In the data rows, zero lies at 7.5, halfway between 7 and 8.
Here are some points, one per row:
{ 7,  6,  9,  7, 10,  5,  6,  6,  9,  4,  6,  5,  9,  4,  3,  7,  9,  8,  9,
  3, 14, 10,  6,  6, 10, 13,  7, 11,  7,  5, 12,  7,  6}
{12,  7,  5,  8,  6,  8,  7, 10,  4,  6,  5,  7,  3,  4,  9,  7,  4,  7,  7,
  5, 10,  4,  5,  6,  4, 10,  2,  7,  7,  7,  5,  6,  6}
{11, 11,  8, 10, 10, 11,  3,  8,  5,  6,  7,  2,  8, 13,  5,  5,  9,  7, 10,
  8,  6,  6,  9,  7,  7,  8,  9,  5,  6,  5,  8,  4,  6}
{ 8, 11,  8,  4,  8,  9,  8,  2, 11,  7,  8,  6,  7,  1,  9,  6,  5, 11,  7,
 12,  4, 10,  8,  5,  4,  6,  7,  9,  0,  8,  8,  7, 11}
{ 7,  2,  9, 10, 14,  4,  3,  8, 11,  5,  8,  8,  7,  7,  7, 10, 11,  8,  5,
 12,  7,  4,  6, 10,  7,  6,  3,  6,  7,  7,  9,  6,  7}
{ 8,  5,  6,  9,  6,  6,  7,  6,  9, 13,  5, 11,  8,  5,  5,  8, 12, 10,  8,
 11,  4, 11,  8,  8,  5, 12, 11,  8,  6,  8,  2,  6,  4}
{ 9, 11, 11, 12,  4,  1,  7,  8,  5, 11,  7,  5, 11, 11, 11, 13,  8,  8,  8,
  7, 12,  9,  9,  7,  4,  6,  7,  5,  7, 10,  6, 12, 14}
{10,  3, 11,  8,  8,  9,  9,  8,  6, 10, 11,  8,  9,  3,  8,  5,  5,  4,  3,
  9,  6,  7, 11,  9, 10,  8, 10,  9,  6,  7,  6,  4, 14}
{ 5, 11,  7, 12, 11,  8,  8, 12,  9,  4,  6, 11,  6,  8,  9,  4,  8,  8, 11,
  8,  7,  5,  8, 12,  6,  6,  9, 13,  7,  4, 10,  9,  8}
{ 5,  7,  6,  4, 13,  8,  7,  4,  4,  2,  6, 10,  8, 10, 10, 11,  3,  6,  5,
  8,  8,  9,  7,  5,  7,  8,  9,  5, 12,  4,  6,  8,  7}
{ 9,  8, 10,  5, 10,  9,  9, 10,  4,  6,  9,  8, 11, 10,  6,  3,  6, 10,  2,
  7,  7,  9,  7,  9,  9,  9,  5,  8,  4, 13,  4, 12,  2}
{ 6,  7,  5,  7,  9,  4,  8,  7,  5,  7, 12,  8,  6,  8,  8,  4, 10,  5,  8,
  5,  5, 12,  4,  5,  5,  3,  7, 10, 11,  7,  4,  5,  7}
{ 3,  7,  3,  6,  8,  8,  9,  8,  6, 10, 11,  6,  4,  9,  5,  3,  7, 11,  7,
  8, 13,  6,  6,  8,  7,  8, 10,  5,  8,  7,  7, 12,  8}
{ 6, 10,  7,  6, 11,  9,  8,  9, 12,  8,  4, 11,  7, 12,  9,  7, 10, 11,  4,
  2,  6,  6,  6,  8,  8, 10, 10,  9, 11, 13,  8,  3,  9}
{10,  9,  7,  6,  4,  3, 12, 13,  7,  4, 10, 10,  4, 13, 10, 10, 10,  8, 10,
 12,  8, 11, 12,  6,  9,  9,  7,  3,  5,  9, 11,  7, 11}
{11,  9,  8,  2,  7,  8,  9,  6,  9,  9, 10,  7, 10,  3,  8,  7,  7,  5,  9,
  9,  4,  8,  8, 13,  4, 12,  7,  5, 14,  8, 12,  9,  9}
{ 5, 10,  6,  5,  9,  6,  5,  9,  8, 15,  6, 11,  8,  3,  5,  8,  2,  8,  8,
  7,  5,  8,  9,  7,  9,  6,  5,  5,  4,  4,  7,  9,  9}
{ 7,  6,  6, 10,  7, 11, 10,  6,  8,  5,  4,  5,  7, 12,  7,  5, 11,  9,  5,
  6,  5,  9,  9, 10, 10,  6,  1,  8, 12,  3,  5,  9,  7}
{10,  5,  6,  6, 11,  9,  9, 11, 12, 12,  5,  3,  8,  5,  8,  8,  4,  5, 10,
  9,  7,  8, 14,  4,  8,  6,  9, 10, 12,  9,  6,  8,  7}
{ 5,  8,  9,  5,  7,  8, 11,  6,  5,  6,  4,  8,  9,  5,  7,  9, 15,  5, 11,
  9, 11,  4,  7,  9,  7,  5,  7,  7,  6, 10,  5,  8, 10}
{ 9,  7,  8, 14,  8,  7, 12,  7,  7,  5, 10,  8,  6,  3,  6, 12,  7,  9,  6,
  3,  6,  8,  7,  8,  8,  4, 11,  5,  8,  9,  9,  9,  3}
{ 5, 10, 13,  9,  6, 10, 10,  7,  3, 10,  8,  8,  5,  9,  5, 11,  7, 10,  8,
 11,  7,  5,  8,  2,  9,  9,  5,  9, 11,  8,  9,  7,  9}
{ 8, 11,  7,  6,  2,  9,  7,  7,  7,  8,  9,  9,  9,  8, 10, 11, 10,  7,  4,
  9, 13,  8, 10,  9,  8,  4,  8,  8,  8,  3, 10,  5,  3}
{ 7,  5, 13,  5,  2,  3,  7,  9,  7,  9,  6,  3,  8,  4, 15,  6,  5, 11, 12,
 10,  4,  9,  1,  6, 10,  6, 10,  6,  5,  3,  8,  8,  9}
{ 6,  7,  3, 10,  2,  5,  6,  5,  9,  8,  6,  5,  9,  5,  7,  3,  0,  7,  9,
 12,  6,  7,  6, 10, 12,  6,  8,  7, 11, 13,  8,  5,  8}
{11,  5,  2,  7,  5,  9,  9,  6, 12,  6,  7,  9, 10, 14,  4,  8,  8,  3,  6,
  5,  7,  4,  4,  3,  9,  6,  9,  9,  4,  7, 11,  9,  6}
{ 7,  7,  4,  7,  5,  9,  0,  7,  7,  4, 12,  8,  7,  7,  8, 11, 12,  9,  9,
  4,  5,  4, 10,  6, 11,  9,  9, 10,  7,  8,  6, 11,  7}
{ 4,  6,  8,  9,  9, 10,  5,  7,  6, 11,  7,  7,  5,  9,  8,  6,  9,  1,  4,
  4,  9, 10,  7,  7,  6,  8,  5,  7,  4, 12, 14,  8,  5}
{ 7,  5, 12,  7,  7, 12,  8,  6,  9,  8,  9,  8,  5, 12,  5,  9,  3,  7, 13,
  5, 10,  9,  5, 12,  6,  7,  9,  8,  6,  7,  5,  5,  7}
Along one direction, these points spread out more than along any other. Take the direction at right angles to it along which they spread out most. Go by this last direction. How far along it is each point below, from 0 to 99? The average is 50, and the first point in the table lies past the average. One standard deviation of the points above along it is 16.
{ 5, 11,  7, 12, 11,  8,  8, 12,  9,  4,  6, 11,  6,  8,  9,  4,  8,  8, 11,
  8,  7,  5,  8, 12,  6,  6,  9, 13,  7,  4, 10,  9,  8} 51
{ 8, 11,  7,  6,  2,  9,  7,  7,  7,  8,  9,  9,  9,  8, 10, 11, 10,  7,  4,
  9, 13,  8, 10,  9,  8,  4,  8,  8,  8,  3, 10,  5,  3} 31
{ 7,  6,  6, 10,  7, 11, 10,  6,  8,  5,  4,  5,  7, 12,  7,  5, 11,  9,  5,
  6,  5,  9,  9, 10, 10,  6,  1,  8, 12,  3,  5,  9,  7} 53
{ 7,  2,  9, 10, 14,  4,  3,  8, 11,  5,  8,  8,  7,  7,  7, 10, 11,  8,  5,
 12,  7,  4,  6, 10,  7,  6,  3,  6,  7,  7,  9,  6,  7} 54
{ 6, 10,  7,  6, 11,  9,  8,  9, 12,  8,  4, 11,  7, 12,  9,  7, 10, 11,  4,
  2,  6,  6,  6,  8,  8, 10, 10,  9, 11, 13,  8,  3,  9} 59
{ 8,  5,  6,  9,  6,  6,  7,  6,  9, 13,  5, 11,  8,  5,  5,  8, 12, 10,  8,
 11,  4, 11,  8,  8,  5, 12, 11,  8,  6,  8,  2,  6,  4} 62
{ 3,  7,  3,  6,  8,  8,  9,  8,  6, 10, 11,  6,  4,  9,  5,  3,  7, 11,  7,
  8, 13,  6,  6,  8,  7,  8, 10,  5,  8,  7,  7, 12,  8} 51
{ 9, 11, 11, 12,  4,  1,  7,  8,  5, 11,  7,  5, 11, 11, 11, 13,  8,  8,  8,
  7, 12,  9,  9,  7,  4,  6,  7,  5,  7, 10,  6, 12, 14} 2
